rotation steps, each row followed by its count of steps:
The counts run from 0 to 297.
[-17  -5  -7   5  -1  13  15 -22  13 -15  20 -21  18   6  -1  25 -15  21
  27  13  16  18  -9   8 -29  -6 -10 -15 -25 -23  29 -19 -16   7  14  11
 -31   9  -7 -21 -24  57 -13 -17 -30 -19 -18  23 -15  20  13  14 -32 -21
 -10 -18  26  -2  31 -35  14 -13]
163
[ 14 -12  21  20  -5 -25 -18 -17   4  17   4  25  30 -37   9   3  19  -3
  12  -2   9  -6  11  -1  -3  26  -5  -2   6 -16  12 -13  54 -38 -18  -1
  43  25   2  23  33 -19   4  11  30 -29 -33   6   8  -8 -15  -4 -12  40
  26  11 -42 -10  -5  35  19  10]
53
[  3   7   6  15 -12  -4  -8   0 -13  10 -29   6  21 -39   6  -5  10   2
  15 -51 -18  18  -4 -20 -24  -2  27  12  20   8  -9  -2  26   2 -10   8
   6  31 -19  31  42 -41  39  -9 -23 -15 -32  -1  17  -1  23  -2   6  37
  14  -4 -43 -37   5  -1   7 -23]
69
[  1  -3  26  -2 -11 -11 -18  15   0 -19  16 -23  11  21  28   6 -20 -12
   0 -11  -6   0  -3 -30   5   0  -7  -5   5  33  13  25 -25  -6  31  -6
 -63  -7  22 -38 -24  34 -30   2   4  -9  10   3 -17  20  17  32 -14 -40
 -11  18  19 -14  11   2 -17 -28]
139
[-36 -21   4 -11 -17 -13 -26  18   5 -12  32 -31  17 -19  11  -6  -3  17
  31 -26   6  18   5 -11  -6   2  -5  32 -11 -27  -1 -15 -18  -1  16 -25
 -20 -13   3 -36  -6  33 -19 -20  -9 -28 -14  35 -24  21   1  32 -15 -46
   1 -15  15 -16  15 -32   4 -20]
5
[-55 -21   1  24  -2 -20 -17 -24  17   6  21 -15   9 -12  15   6 -25   6
  14 -34 -16  25 -18  -7  12 -28  13   1 -19   6  11  -9 -44   4   5  21
 -30 -10   3 -20   3  32  -9 -18 -33 -11   7   8 -38  13  10  17  23 -43
 -14   5  27 -13   2 -22  -8 -18]
292
[-28 -20  -2   6   0  -7 -25  -4   5  -3  25  -6  32 -39   4   3  13   7
  34  -8  16  19  20   6 -15   9 -15  34   2 -50   4 -34  30  -7   0 -18
  19   8 -22  -6  35  19   2  -5  -6 -36 -39  35  -8  11   6  18 -25   6
  19  -1 -17 -17  22 -11  27  -5]
32
[  1  -7  25  -5  -7 -14  -9   4   1 -28   4 -23   9  36  32  10 -22 -13
  -5   6 -11   3   4 -17  11   6 -23 -16  -5  19  20  12 -20  -5  25  10
 -71 -18  19 -33 -33  35 -30   4  -5  -3  15  -9 -15  10  32  33 -16 -42
 -26  16  22  -4   0  -1 -24 -11]
140
[-22   7  11   8  -6  14 -19  17   6  -7   7 -19   9   3  27   4 -27  -8
   6 -34  -3   8 -21 -37   0 -10  14  10   1  35   6  22 -36  16  29   4
 -45 -11   1 -35 -15  39 -18 -19 -18 -11  13   3 -16  39  14  30   7 -29
 -21  12  20 -13  29 -18 -20 -39]
133
[ -6  26 -46  -1   1  12   4  11  17  13 -22   9  -2 -44  -6   4  10  24
   8  -4  16  -3 -28  -2 -16  14   5  -5  -6 -26  -7 -17  31  13 -20   0
  34  19 -27  42   2 -30  28 -26 -13   5 -19  -2  28  -6   2 -21  10  34
 -11 -22 -30   9 -14 -34  20  -9]
222
[  0  26 -22  -4   0  10 -15  14  22  18  -8  19  -7 -46  -6  -4  11  13
  12   4  24 -18 -25  -2 -11  20  13   6  -1 -17 -13  -2  44  -4 -15 -10
  53  21 -18  37  14 -26   9 -23  23  -8 -28   9  31   6 -27 -12   2  46
   6 -18 -45   4  -9 -11  30  -2]
218
[  0  25 -23 -18 -21   8  -6  38  -4 -10 -36  -8  -2 -40   1 -12  14   5
  10  -9   1   5  -6 -30 -18  25  -2  25  19 -16 -26 -11  41  18  -8  -7
  10  13 -24  29  10 -55  24 -17 -10  10 -16   0  35  -3  23  -3   4  26
  -4  -9 -42 -22 -10 -23  10 -16]
225
[  0  24 -37  -6 -13  -1  18  17  10  14 -36  -7 -10 -36   0  -2   6  27
  15 -20   3  13 -28   0 -22   6  10 -13 -10 -16 -10 -19  23  15 -17   4
  12  15 -17  36  -2 -59  37 -27 -24  10 -12  -7  28 -17  24 -20  19   7
 -16 -26 -36  -9 -25 -35  18 -12]
227
[-40  11 -25  -3  -1  -9 -13  25   2 -11 -33 -15 -16 -28   7 -11  -8  -1
  -1 -20 -13  17 -23 -18  24  -4  -4  21  12   3 -20  -7   3  21  -3   3
 -23 -24 -29   8  -3 -38  12  -9 -29  24  18 -14  10  -6  43   8  45 -33
 -36  11  -9  -5 -25 -47 -18 -11]
258
[-39  10 -15  -9  -3  -5 -23  41  -2 -14 -22 -14 -14 -35  12 -15  -3  -9
   0 -27 -13  12 -23 -35  19  -4   1  30  23   7 -28   1   7  17   5  -1
 -20 -22 -24   4  10 -37  11  -6 -15  14  19 -16  18  11  35  11  41 -15
 -27  17 -16 -13 -14 -40 -22 -22]
257
[ 17   7   4   7 -12 -13  17  -4 -14   1 -42  -1  24 -22   8   0   8  -1
   7 -29 -24  19   8  -7 -15  -5  -7 -10  13  -3   4 -13  30  -2 -15  16
 -20  20 -21  32  26 -64  34   8 -35   5 -18 -23  18 -25  48 -10   1  19
 -11  -1 -32 -29 -12   1   3  -7]
71
[-66 -14  15   5   8 -11 -38   6  13 -18  12 -15  11 -21  15   1 -19 -14
   3 -20 -11  23   5 -26  20 -13 -10  40  16  -7   3  -8 -10  13  18  -1
 -32 -23 -23 -25  12  19 -21   2 -24  -3   9   5 -21  18  41  33  17 -31
 -14  21  22 -13  13 -25 -25 -11]
289
[-34  26 -18  12  23  36 -11  -5  29   7   7  -1 -15   2   9   6 -34 -11
  -8  -7  10   0 -49  -8  24 -26   3  -3  -8  26  21  16 -26  20   8  10
 -21 -14 -33  -5 -11  46 -15 -22 -22   5  17 -14 -15  32   9   6  26  -6
 -43  21  21  28   8 -28 -30 -21]
126
[-38 -31  21  23   3 -41  -9 -35  23  12  19 -14  14  -3  15  11 -23  10
  16 -26 -19  23  -9   5   7 -26   0 -20 -21  14  24 -13 -37 -16   4  25
 -30 -11  19 -24  -7  30 -22  -9 -22 -14   1  -2 -44  -2  10   7   8 -49
 -12  -6  21 -13 -11  -8  -9  -6]
297
[-26 -17 -12   7   0  -9   8 -19   4 -12  11  -7  30 -25   4  11  12  20
  38   6   9  34  17  20 -13  -5 -27   8 -19 -66  17 -49  33  -6 -11  -2
   4  20 -24   4  22   5  14   2 -29 -20 -42  14 -10 -14  28   5 -19 -13
  10 -18  -4 -12   8 -22  20   8]
34
[ 17  14  -6  18 -13 -17  24 -11  -8  22 -40   3  28 -24   8  -2   3  11
   6 -32 -22  20  -8   6 -24  -8   6 -28  -5   7   9 -16  19   3 -16  26
  -7  27  -5  35  29 -56  40  -5 -36  -2 -17 -24  10 -32  36 -24  12  12
  -8  -2 -32 -20 -20  -5   8  -7]
72
[-21 -10  27  -1 -19 -45 -36  37  -7  -4 -13 -11  -4 -14  21 -16  -7  -7
   1 -33 -15  -2 -11 -34  27   3  14   6  11  39 -19  17 -18  -9   6   3
 -31 -22  23 -15   1 -25 -15  -5  13  14  22 -11 -10  -2   9  17  36 -36
 -29  24 -16 -18 -30  -6 -28 -19]
267
[ 18   4   7 -28 -23 -15  12  19  -5 -16  -6 -20  24 -15   1  11  14  22
  22   6   3   9  16 -11 -56  26  -7   6   1 -32  -5 -16  33  -4   8  -7
  -3  28   1  10  -3 -16  11 -15 -10 -21 -42  23  23  -6  19   6 -50  17
  20 -27 -28 -47  12  -9  35 -14]
198
[-22   8  -8   2  17  26   5 -21  19 -22  26 -19  10  11   1  23 -16  -5
   3  46  18   7  -8   8  -4  -6 -27  -2 -20 -29  33 -18   4  10  12  -1
 -23  -5 -26 -17 -19  69 -25   0 -20 -14 -11  18 -16  26  18  24 -22 -12
 -15   2  38  20  32 -23  -2   3]
157
[  1   4 -23  -9  -9   8  29 -14   7   1  -7 -13  16 -15  -4  15   3  29
  28  14  17   9  -4  15 -51   5  -8 -19 -31 -40  10 -28  26   5  -7   9
   6  31 -17  19  -9   0  15 -26 -31 -16 -46  20  11  -9   5 -11 -33  13
  10 -37 -10 -19   9 -29  41  -4]
195
[ 15  17  25   2 -12 -12 -15  21  -6  -5 -26  -2   8   3  28 -11 -21 -23
 -17 -38 -19  -3 -16 -41  10  -3  17  -7  25  51  -4  40 -13   1  13   6
 -53  -8  10  -4  -4 -24   2   2  -9   9  21 -34   3   5  36   5  19  -5
 -21  28 -17 -18 -17   9 -29 -31]
107
[ -9  32 -23  14  21  28   4  -6  13   4 -21  13  -1 -23   5  -6  -8 -23
 -23  -6  -8   6 -31 -10  23 -16   2  -3  14   5  11   3  21  19  -6  15
   0   3 -44  33  11 -29  25   2 -29  19  16 -40  17   4  38 -17  41  36
 -40  17 -22  22 -16 -16 -20  -2]
93
[ -4 -22   3  10 -13 -29  18 -22 -12  10  -4  -3  41 -19   5   6  16  29
  28 -16  -4  27  15  21 -27  -3 -14 -18 -27 -43  20 -46  16  -9 -17   7
  -7  25   2   7  16  -9  18  -3 -28 -25 -44   8 -11 -30  16   1 -18 -16
  11 -23 -14 -26  -4  -9  24   2]
40
[  2 -33  32  -6  -6 -38 -17   1   7 -16  34 -14  21   4  11   5  15   2
  20  12   2  10  33  13   9  19 -44  -5 -19 -45  16 -29  21 -33   1 -24
 -19  -8  21 -32  -8  12 -34  11  28 -22 -25  13 -18 -17   3  24 -28 -37
   9   3  -1  -3 -19  10   7  17]
17
[-49 -15  18  17  10 -26 -48  12  25   4  24  11 -10 -23  16  -1 -13 -21
  -4 -16  -3 -13 -23 -24  54  -4   7  10   6  30   1  13 -16 -12   0  -1
   5 -34   4 -20   4  13 -39   2  32   1  23  -3 -17  16 -20  14  39 -20
 -24  32   3   9 -18   5 -30  -2]
277
[-41   6 -27   8 -12 -13 -15  24  11   7 -22  -2  -9 -28   9 -14 -11  11
  11 -48 -14  12 -42 -22  15 -18  29  -2  -4  31 -14   0 -24   9  -1   7
  -3 -14  -5   2   0 -27   7 -24 -22   6  14 -16  -3   3   8   1  53 -33
 -34   2  -5  -5 -25 -42 -13 -29]
260
